In the data rows, the value 128 means zero.
Some points, each followed by its number:
[150 146 128 132 170 103 132  86  90 144 117 122  88 108 198 104 200 122
 157 144 117 117 102 106 160 153 160 166 103  78 149 121 137 141  93  82
 130 159 151 129 105  99  86 126 127 100 148  63] 0
[129 138 115 136 117 132 137 130 128 142 119 109 132 126 118 143 112 119
 120 117 120 122 128 116 130 121 138 136 117 116 131 124 119 132 134 132
 119 132 130 136 135 127 132  99 140 118 127 138] 1
[ 92 129  96 132 102 148 168 161 136  73 142 112 132 118  75 127 147 102
 115  93 163 170 128 176  95 150  99  92 190 200 118 133  84 131 129 158
 147  94 120 120 107 133 138  88 110 133 128 168] 2
[136 121 170 165 156 138 132 140 125 140 145 110 128 110 120 134 147 117
 124 152 115 120 134 113 114 119 118 138 124 120 140 120 142 128 122 129
 115 116 140 116 115 128 117  99 139 133 143 123] 3
[131 120 140 118 133 131 114 104 130 140 118 129 125 153 142 116 112 133
 132 134 110 113 137 118 137 127 145 115 115 100 124 124 150 107 134 116
 115 132 116 137 142 119 141 148 133 139 129 102] 4
[112 139 101 127 192 125 137  80  88 115 114 130  92 130 127  67 149 121
 141 143 152 137 163 167 158 156 138 124 188 153 108 138 146 175  89 131
 150 104  94 120 105 116 114 117 116 112 144  96] 5
[154 141 122 109  99 105  99 155 121 163 122 115 133 153 123 143 112 125
 125 110 103 100  99 106 124  97 132 147 102  81 138 117 120 140 140 125
  98 151 142 154 180 112 174 130 167 108 113 126] 6
[125 144  78 129 112 133 143 155 136 142 105 103 113 163  84 145  85 109
  94 118 106 122 127 118 105 104  87 138 113 145 114 127 110 175 125 151
 110  92 115 163 188 130 177 124 150 163 129 133] 7
[112 118  94 107 102 123 136 181 137  80 113 100 125 125  88 170  91 106
 112 108 136 116  87 134 113 102 129 171 113 118 151 122  71 126 152 153
 149 147 109 169 148 104 134 134 119 124 125 122] 8
[125 121 109 163 132 148 159 154 127 118 133 104 117 114 136 132 180  98
 142 141 117 149 126 151 124 151 122 137 143 154 145 122 106 132 131 137
 119 115 144 121 107 111 127 104 114 125 139 146] 9
[127 117 126 125 100 127 121 140 132 125 123 123 145 118 118 138 107 126
 126 111 147 116 111 137 130 121 145 127 132 142 139 123 113 115 142 133
 150 147 122 121 138 124 114 126 126 116 111 132] 10
[129 116 157 101 147 111  93 112 109 146 113 138 114 146 150 101 109 140
 121 151 101 100 130 107 151 117 141 111 103  89 111 128 157 139 116 104
 142 131 103 135 174 133 145 176 149 133 133  76] 11
[ 95 127 178 143 139 146 138 112 120  81 199 148 109 105  77  82 145 125
 114 173 103 155 153 166 110 121  68  82 210 193 101 115 128 147  80 129
 176  72  94 117 108 179 118 113 100 161 134 137] 12
[128 123 127 131 163 123 137 121 111 149 129 117 104 115 113 110 114 111
 116 134 109 115 131 120 139 118 123 148 127 115 121 116 149 157 115 126
 124 103 111 125 109 115 122 112 125 115 157 106] 13
[136 105 170 185 141 146 115 139 129 104 149 117 119  97 113 124 241 112
 174 155 164 161 142 173 140 144 101 161 183 153 154 115 104 136 104 140
 112 110 147 117 103 142  93 105 103 113 128 158] 14
[127 145 119 142 105 131 141 157 136 139 121 105 133 110 102 154 123  99
 111 109 122 112 111 106 117 123 121 147 120 128 144 116 111 141 130 134
 128 125 142 138 136 120 146  97 139 122 124 137] 15
[119 120 101 129  77 142 137 187 184  96 114 124 158 129 105 172 106 129
 114  95 159 143  94 140  89 125 101 113 112 156 136 144  91 107 170 158
 111 147 136 129 115 125 150 123 123 128 100 193] 16
[124 142 112 134 111 123 136 124 129 120 137 125 143 114 110 132 157 146
 122 112 155 170 145 123 109 143 120 113 134 149 125 122 135 115 123 128
 113 121 149 117 105 149 133 107 125 114 121 161] 17
[136 131 148 138 166  97 107  63  77 144 136 133 110  91 187  87 255 152
 193 130 194 190 165 143 177 176 173 163 168 108 123 134 152 127  95  91
 105 164 126 101 104  94  79 144 112  96 151 106] 18
[127 130 115 128 108 136 138 138 143 133 120 121 125 155 114 135 112 124
 119 126 119 126 137 124 110 119 127 112 118 118 128 121 137 110 140 129
 114 125 143 134 145 134 169 129 138 148 121 129] 19
[124 134 119 121 132 137 138 111 123 130 117 129 125 126 143 114 144 130
 141 122 136 155 149 139 120 141 130 111 130 129 132 130 131 114 129 133
 110 141 133 120 115 125 118 109 128 111 127 147] 20
[137  99 138 112  85 123  95 144 134 125 111 146 151 110 126 145 139 152
 159 116 164 158 125 135 106 111 133 120 122 125 131 145 118  81 154 130
 103 169 144 100 103 109  99 140 132 126 102 184] 21
Which two points above are nearest to each new point by angle, seen from the average point of the numbered points? Their numbers follow each, nearest first.
[123 146 106 130 160 133 153 102 104 155 117 125 101 125 139  97 119 113
 120 136 103 125 149 124 144 142 132 122 121 123 120 130 149 153 105 125
 112  95 122 139 114 119 123 115 120 119 151  98] ~ 13 5
[111  99  80  98  93 137 130 179 208  77 100 164 122 215  77 150  72 124
  96 123 103 102 133 127  90 103  76  95 104 143 109 142 129 138 203 129
 122  86 108 160 169 132 236 243 101 239 128 129] ~ 19 7
[129 108 146 117 112 113  97 142 165 121 131 138 171 132 121 157 104 144
 123 111 140 109 118 133 125 114 135 122 110 145 117 150 126  97 156 124
 149 139 129 108 138 136 119 165 126 115 120 135] ~ 10 21
[130 131 120 139 135 129 137 121 123 143 117 116 127 124 136 129 118 125
 120 126 114 120 132 120 139 125 145 136 118 113 133 123 130 129 129 131
 122 134 127 135 128 125 123 104 138 118 138 126] ~ 1 13
[138 128 147 107 139 119 113  92  99 141 119 128 126 122 158 118 126 131
 148 118 140 106 114 118 159 131 176 157 121  98 127 126 134 127 108 116
 121 176 118 130 108 110  99 125 125 103 132  95] ~ 0 18
[ 91 176  41 121 157 147 192 136 120 101  97 112  93 116 117  87 151  97
 133 124 139 161 164 156 105 165  78 101 133 171 151 127 105 166 100 159
 119  89 146 130 104 134 137  88 102 136 132 129] ~ 2 9
[139 138 126 138 122 131 135 108 113 159 117 122 127 135 146 122 116 133
 124 129 116 122 147 121 128 128 135 125 117 111 118 126 150 111 125 126
 114 130 142 129 125 125 128 111 141 122 123 122] ~ 4 1
[133 124 151 120 128 124 118 107 128 134 132 137 131 130 136 125 111 138
 121 135 112 120 138 116 129 118 134 109 117 117 123 122 142 111 131 123
 119 124 119 116 121 141 119 129 130 130 124 121] ~ 4 11
[160  88 173 101 106 107  59 146 140 109 139 156 132 130 123 144  92 158
 121 157 108  77 101 107 136 102 133 135  98  80 125 135 134 105 130 112
 129 129 108 106 135 124  95 154 142 144  97 115] ~ 11 4
[116 140 108 134 110 138 148 142 138 121 124 108 140 124 112 140 139 121
 123 108 152 151 130 141 113 145 127 113 138 148 127 128 107 128 140 145
 127 130 135 126 122 136 132  93 132 125 118 153] ~ 2 16
